In the data rows, 128 means zero.
Here are some points, one per row:
[ 88 136 122 132 158 196 130 140 105 119 138  96 130 181 101 155 109 144
 124 199 215 150 137  97 103 183 133 168 150 104 150  89 143 135 109 147
 103 122 124 163 153  98  80 115 142 152 133 185 191 158 125 113 158 103
 123 145  87 105 114  91 152 174 119 150]
[122 114 162 110  70 165 163 140 154 113 160 109 101 152  99 173  72  80
 140 158 115  78  90 165 131 103 144 147 115 163 113 132 101 124  60 143
 137 161  90  69 132 177 131  67 161  83 144  78 144 156 198 177 145  79
  91 153 153 138 155  92  92 151 104 137]
[180 176 111 157 174 164 185 159 191 139 160 126 163 119 111 138 116 115
 126 128 105 179 153 120  78 112 142 130 140 100 115  80 101 130 107 150
 118 175 118 141 129 177 163 120 190 156 116 101 131  72 149 159 110  79
 128  63 116 123 153 109 175 104 137 149]
[120 169 128 128  95  77 135 108 123 109  64 116  78 147 104  73 136 132
 142 204 144 158 150 136 150 118 150 115  94 171 139 188 124 177 179 130
 113 103 153 139 104 162 105  41 117 165  87 156 114  99 144 156 155 171
 172 171 147 172 110 166 179 135 108 113]
[181 133 146 192  61 190 153 166 138 150 124  98 119  96 140 116 171 137
  87  68 159 106  86 157 103 141 153 101  91 134 102 196 140 162 142 100
  91 188 113 133 186 149 156 140 148 176 181 139 174 163 196  86 121 127
 151 114 170 111 115 131 116 183 165 160]
[ 79 114 146 112 160 123 131 188 112 172 128 161 163  65  83 162  94 139
 125 145 168 143 142 146 162 139 145 104  64 118 104  96 147  76 138 107
  89  91 177  83 178 155 197  99 131 166 163  71 136 145  88 167  88 163
 153 103 141  82 135 185 130 135  83  68]
[145 147 141 150 117 162 138 113 147 199 140 127 148  87 181 171 163 126
 143 154 153 134 112 218 172 132 147 123 169 136 127 113 117 118  87 131
 170 119  92 149 123 159 157  99 137 126 149 147 122 125  89  68 121 135
 108  91 108  94 188 105 145 119  98 140]
[103 154 138 125 148 121 136 135 117 136 110  95 112 153 131  99 123 130
 161 145 136 110  73 118  89 177  53 128 123 173 135  60 173  90 110 155
 153 169 118 132 153  98  98 133 165 167 134  72 153  84 128  84 170 143
 126 100 127 156 100 170 116 112 102 164]
[160 167  98  96 143 128 111 113 117  85 183 130 161 106 135 167 185 111
 146  98  84 116 126 103 147 129 127 117  90 129 155 139 140 173  99  89
  87 115 118 169 149 139  88 114  93  71 112  69 102 139  63 145 112 165
 155 140 141 127 140 120 192 162 125 113]
[140 180 157  98 195  58 159 127 190 158 105 105 144 115 145 145 122 184
 114  72 115 111  98 113 115 118 120 134 182 169 118 177 146 145  67 101
  97  84 169  81 140  89 147  70 118 105 117 169 113 128 133 128 115  83
 169 107 158  80 130 130 100 142  99 107]
[173  73  67  96 137  96  82  73 168 162 160 144  68 178 176  97 140  77
  95 158 148 153  73  80 166 116 155  57 117 143 107  96 176 153  83  97
 113 146 206 136 106 169 206 187 110 103 134 147 107 153 166 148 105 148
 144 163 122  56 119 179 143 141 128 185]
[ 89  84  73 136 196  72  93  98 147 173  87 116 135 150  90  91 151 139
 164 180  70  78 161 137  89 178 125 141 117  89 143 176 116 108 141 126
  94 197 113 137 153 122 128 144 119 170 119 113  96  71 192  86 119 155
 117 151  65 103 168  50  48 160 171  64]
[123 134 174 174 118 186 158 112 170  56 168 101 162 133 148 100 126 110
 168 130 127 172 133 137 119 101 117  67  78  62 114 198 151 128  67 127
 102  71 148  84  84 123 112 178 122 113 118 115  85 118  57  86 146 136
 163 146 153 104 127  95  74  78  92 124]
[130 173 164 175  65  47  58 178 163  98 176 118 167 146 181 135 101 103
  98 170 177  87 182 125 167 142  80  91 162  96  96 132  90 108 188 151
  79 161 199 130 127 122 101  78 117  67 170 105 153  85 151 103  66  99
 107  87 128 128 168  98 101 108 163 179]
[157 164 160 120 101 146 166 120  99 150 132 154 207 111 122 109  89  96
  46 119 102 108 106  95 142 104 155  90 111 116 125 139 161 124 132  98
 177 152  93 117  76 102 130  94  93 121 106 102 128 134 125 132 110 154
 155 158  38 113 109 103 152 118 128 156]
[138 134 131  96  91  86  83 154  59 106 187 125 134 108  61 110 149 131
 139 116 175 137  99 112 104 111 140 179 154 144 111 180  88 157  97  73
 143 131 121 198  88 102 131 170 159 152 121 137 109 147 163 152 145 156
 123 134  70 162 143 153  92  96  78 185]
[139  34 104  99 158 123 165  97 127 156  71  69 180 139 116  90 166  97
 109  85 195 124  71 109 156 107 149  81 133  87 140 124  82 136 163 211
 104  65 126 139 157 111  76  87 102 163 123  80 113 156  91 185 124  75
 104  82 168  97 176  91 118 133 106 172]
[ 66  88  91  80  73 124  93  76 146  91 111 165 165 144 140 144 194 177
 149  91 118 180 162 132 105 115 122 162 108 192 124 151 148 103 175 107
 163 112 146 100 135 103 132 132 137 140 120 134 131 126 151 173 126 126
 158 146 104 121 144 123 152 117 167 142]
[149  67 127 121 155 147  70 145 138 154  76 111 134 127 133 170 148 145
 130 147  96 129 172  88 164  91 152 178 108 111 108 121 155 167 119 127
 139  68 122 125 125  92 113 154 133  90 120 133 120 127 149 138 123 165
 167 177 141 216 123 153 137  80 158 155]
[ 73 101 173 141 160 121 187 135 125 109 117  73  87 175 129 212 173 152
  83 146  97 134 184 106  93 114 136 100 136 166 145 111 138  98 173  87
 195 166 146 187 122 141 113 126 119 132 117 172 108 100  94 132  84 159
  86 120 211 141 126 157  45 149 100 112]
[126 119 168 157 131 144 144 132 135 194 161 199  82 109 146 130 118 101
  71  98 111 155 132 142 121 110  83  96 139 105 140  87  68  89  95 118
  91 146  82 106 153 107 100 115 151 118 145 142 130  96 111 148 171 135
 145 143 142 132 159  91 136 183  97 160]
[ 79 104 131 115 107  86 115 171  75 124 145 133 173 137 129 109 145  70
 151 126 106 161 141 148 123 139 190  86 120 132 151  97 111 124  78 128
 157 114 123 147 117 124 112 116 121  94 147 193 136 124 175 117 199 139
 117 106 104 153  74 173 155  98 212  99]
[172  86 102 117 153 204 129 123 163 110 132 192 160 159  97 121 119  91
 138 115 155  49 139 130  96 169  69 197 159 175 156 182  70  85 142 180
 131 111 190 150  99 129 195 102 107 163 162 162 119 121  81 103 154 148
 119 159 187 150  94 152 120 100 125  72]
[123 118  95 130  73 174 108 162 149 141 123  91 114 122 109  89 119 168
 106 139 109 123 150 187 160 143  97 105 185 125 199 119 165 121 148 135
 119 136 114 149 105  82 139 154 136 128 130 125 140  73 153 147 177  78
  71 113 102 135  82 164 121 172  68 110]
[136  96 135  85 113 138 139 114 128  66 137 118  50 118  99  87 100 122
 163  82  75 141 173 128 120  78 134 160 106 134  84  38 144 143 171 130
 126 104 173 186 137  63 173  89 103 173 103 133 120 137 165  63 109 115
 134 142  87 125 138  92 166  91 130  84]
[100 155 144 152 159 121 138 179 137 141 187 116  87 138 122 178 116 142
 125 153 168 130  80 134 107 143  89 138 134 167 131 107 115 141 188 185
 146  90  55  93  78 110 180 180 123 145 131 115  55 110 133  95 113  98
 102 158  93 119 133 174 160 189 204 119]
[ 98 157 132 148 177 130 142  89 162 127 138 124 120  96 160 171  73 130
 116  84 146 113 113 189 168 163 135 160 110  67 159 103  76 200 129 105
 164 186 113  94 156 141 174 128 107 143 163 110 154 113  91 145 149 106
 140 110 104 154 113 122  88 122 129 183]
[112 144 146 170 201 141  75 176 107 102  97  75 115 118  85  21 132 149
 117 144 133 119 136 137 118 101 116 145 162 199 174 104 112 102 144 141
 162 183  92 104 150 147 171 160 169  93 116 145 180 165  47 123 128 132
  99 151 134 108 144 103 127 108 157 149]
[143 155 137  60 112 113  83 131  92 151 114 129 130  82 149 149 138  99
 160  73 133 178 113  76 139 112 144 154 135  59  95 134 151 131 175 125
 116 188 115 133 105 166 124 106 104  83 122 138  81 140 128 133 151 117
 153 162 189  99  81  69 136  92  93  90]
[188 112 132 186 196  80 143  80 116  81 141 170 155  88 180 147 148 101
 136  86 150 133 186 133 160 128 151 129 113 160 119 108 155 126 138 113
  83 136  70 104 125 155  49 113 117 132 121 125 128 178 180 149  80 109
 121 182  91 117  95 197 107  79  63  89]
[163 101 122 124  63  48 135 133 146  74 109 186 144  84 152 105 135 118
 135 205  95 102  98 127 113 146 137 188 123  99 107  93 162 154 131 124
 157 121 104 146 123  90  88 171 153 175 121 185 135 134  41 186 130 165
  91 104 123 123  77  90 150 134 158 133]
[108 117 165 108  59  91 162 134 131 139 130  98 125 150 151  94  73 161
 128  93 169  70 148 103 114 154 101 120 143  85 178 101  94 125 118 140
 205  77 101 108 146 177 114 207 170 132 151 124 166  92 167 113  79 158
 150 114 143 118 136 105 177 162  99  95]
[136 118 131  59 162 107 153 125  89 107 122 153  76 134 140 197 108 171
 126 155  74 133 147 139 123 134 126 102 180 114 179 216 143  80 159 192
  69 132 164 111 115 118 144 162 154 159  93 103 198 192 119  71 156 133
  96 112 155 166 150 130 143 126 153 144]
[127 165  85 187 119 138  96  97  73 155  76  79  98 176  88 187  96 137
 146 103  74 105 146 133 123 152 127 116 145 167  87 125 118  97 154  80
 126  71 179 110 120 140  86 206 125 166 162 120 132 124  98 115 167  99
  95 128 153 120 117 124 168 104 140 108]
[120 196  98 125 126 176 122 100  74 136 148 166 146 109 167  91 140  87
 146 146  99 160 102 127 161 104 121 145 117 127 122 154 112 156  86 112
 134 116 131  93 118  90 120 129  96 124  77 110 111 172 202 169  42 152
 114 101 201 146  95  91 129 131 140 117]
[106 152  94 142 107 136 159  95 124 114  85 195 126 108 100  94 123 173
 164 137 177  83 145 125  87 104 143 126 106 107 113  93 136 119 123 133
 163 166 118 162  83  94 107 167  90  42 122 155 104 173 168 122 180 132
 155 111 123 153 138 167 139 136 155 148]
[110  66 101 135 118 148 107 136 109 142 121 129  82 169 150  91 142 172
 156 103 100 159 135 109 137 120 121 152 132 121  63 185 151 142 109 122
 151 150 145 132 117 136  78  86 112  91 100 133 123 154  58 146 123 123
 134 121  64 172 117 187 149 125 178  80]
[159 163 131 127 112 156 120 107 120 126 100 171 120 134 113 147 113 148
  91 110  95 163  66 105 138 131 134 133 112 120 139 121 143 113 140 142
  94  41 104 122 198 206 149 124 109  86 116 124 123  77  95 102 108 103
 129  95 120 147 177 128  33 115 134 109]
Along one direction, these points spread out more than along any other. How many in every 100 of the points above lie lower along it than each point below? Answers are rounded to whole numbers. More than half of the points above lie lower than the first one.
[110  66 101 135 118 148 107 136 109 142 121 129  82 169 150  91 142 172
 156 103 100 159 135 109 137 120 121 152 132 121  63 185 151 142 109 122
 151 150 145 132 117 136  78  86 112  91 100 133 123 154  58 146 123 123
 134 121  64 172 117 187 149 125 178  80] 0
[103 154 138 125 148 121 136 135 117 136 110  95 112 153 131  99 123 130
 161 145 136 110  73 118  89 177  53 128 123 173 135  60 173  90 110 155
 153 169 118 132 153  98  98 133 165 167 134  72 153  84 128  84 170 143
 126 100 127 156 100 170 116 112 102 164] 74
[172  86 102 117 153 204 129 123 163 110 132 192 160 159  97 121 119  91
 138 115 155  49 139 130  96 169  69 197 159 175 156 182  70  85 142 180
 131 111 190 150  99 129 195 102 107 163 162 162 119 121  81 103 154 148
 119 159 187 150  94 152 120 100 125  72] 47
[180 176 111 157 174 164 185 159 191 139 160 126 163 119 111 138 116 115
 126 128 105 179 153 120  78 112 142 130 140 100 115  80 101 130 107 150
 118 175 118 141 129 177 163 120 190 156 116 101 131  72 149 159 110  79
 128  63 116 123 153 109 175 104 137 149] 95
[123 118  95 130  73 174 108 162 149 141 123  91 114 122 109  89 119 168
 106 139 109 123 150 187 160 143  97 105 185 125 199 119 165 121 148 135
 119 136 114 149 105  82 139 154 136 128 130 125 140  73 153 147 177  78
  71 113 102 135  82 164 121 172  68 110] 68
[188 112 132 186 196  80 143  80 116  81 141 170 155  88 180 147 148 101
 136  86 150 133 186 133 160 128 151 129 113 160 119 108 155 126 138 113
  83 136  70 104 125 155  49 113 117 132 121 125 128 178 180 149  80 109
 121 182  91 117  95 197 107  79  63  89] 29
[136  96 135  85 113 138 139 114 128  66 137 118  50 118  99  87 100 122
 163  82  75 141 173 128 120  78 134 160 106 134  84  38 144 143 171 130
 126 104 173 186 137  63 173  89 103 173 103 133 120 137 165  63 109 115
 134 142  87 125 138  92 166  91 130  84] 11
[ 89  84  73 136 196  72  93  98 147 173  87 116 135 150  90  91 151 139
 164 180  70  78 161 137  89 178 125 141 117  89 143 176 116 108 141 126
  94 197 113 137 153 122 128 144 119 170 119 113  96  71 192  86 119 155
 117 151  65 103 168  50  48 160 171  64] 45
[120 196  98 125 126 176 122 100  74 136 148 166 146 109 167  91 140  87
 146 146  99 160 102 127 161 104 121 145 117 127 122 154 112 156  86 112
 134 116 131  93 118  90 120 129  96 124  77 110 111 172 202 169  42 152
 114 101 201 146  95  91 129 131 140 117] 34
[ 66  88  91  80  73 124  93  76 146  91 111 165 165 144 140 144 194 177
 149  91 118 180 162 132 105 115 122 162 108 192 124 151 148 103 175 107
 163 112 146 100 135 103 132 132 137 140 120 134 131 126 151 173 126 126
 158 146 104 121 144 123 152 117 167 142] 8
[122 114 162 110  70 165 163 140 154 113 160 109 101 152  99 173  72  80
 140 158 115  78  90 165 131 103 144 147 115 163 113 132 101 124  60 143
 137 161  90  69 132 177 131  67 161  83 144  78 144 156 198 177 145  79
  91 153 153 138 155  92  92 151 104 137] 89
[138 134 131  96  91  86  83 154  59 106 187 125 134 108  61 110 149 131
 139 116 175 137  99 112 104 111 140 179 154 144 111 180  88 157  97  73
 143 131 121 198  88 102 131 170 159 152 121 137 109 147 163 152 145 156
 123 134  70 162 143 153  92  96  78 185] 24
[ 98 157 132 148 177 130 142  89 162 127 138 124 120  96 160 171  73 130
 116  84 146 113 113 189 168 163 135 160 110  67 159 103  76 200 129 105
 164 186 113  94 156 141 174 128 107 143 163 110 154 113  91 145 149 106
 140 110 104 154 113 122  88 122 129 183] 97
[123 134 174 174 118 186 158 112 170  56 168 101 162 133 148 100 126 110
 168 130 127 172 133 137 119 101 117  67  78  62 114 198 151 128  67 127
 102  71 148  84  84 123 112 178 122 113 118 115  85 118  57  86 146 136
 163 146 153 104 127  95  74  78  92 124] 42
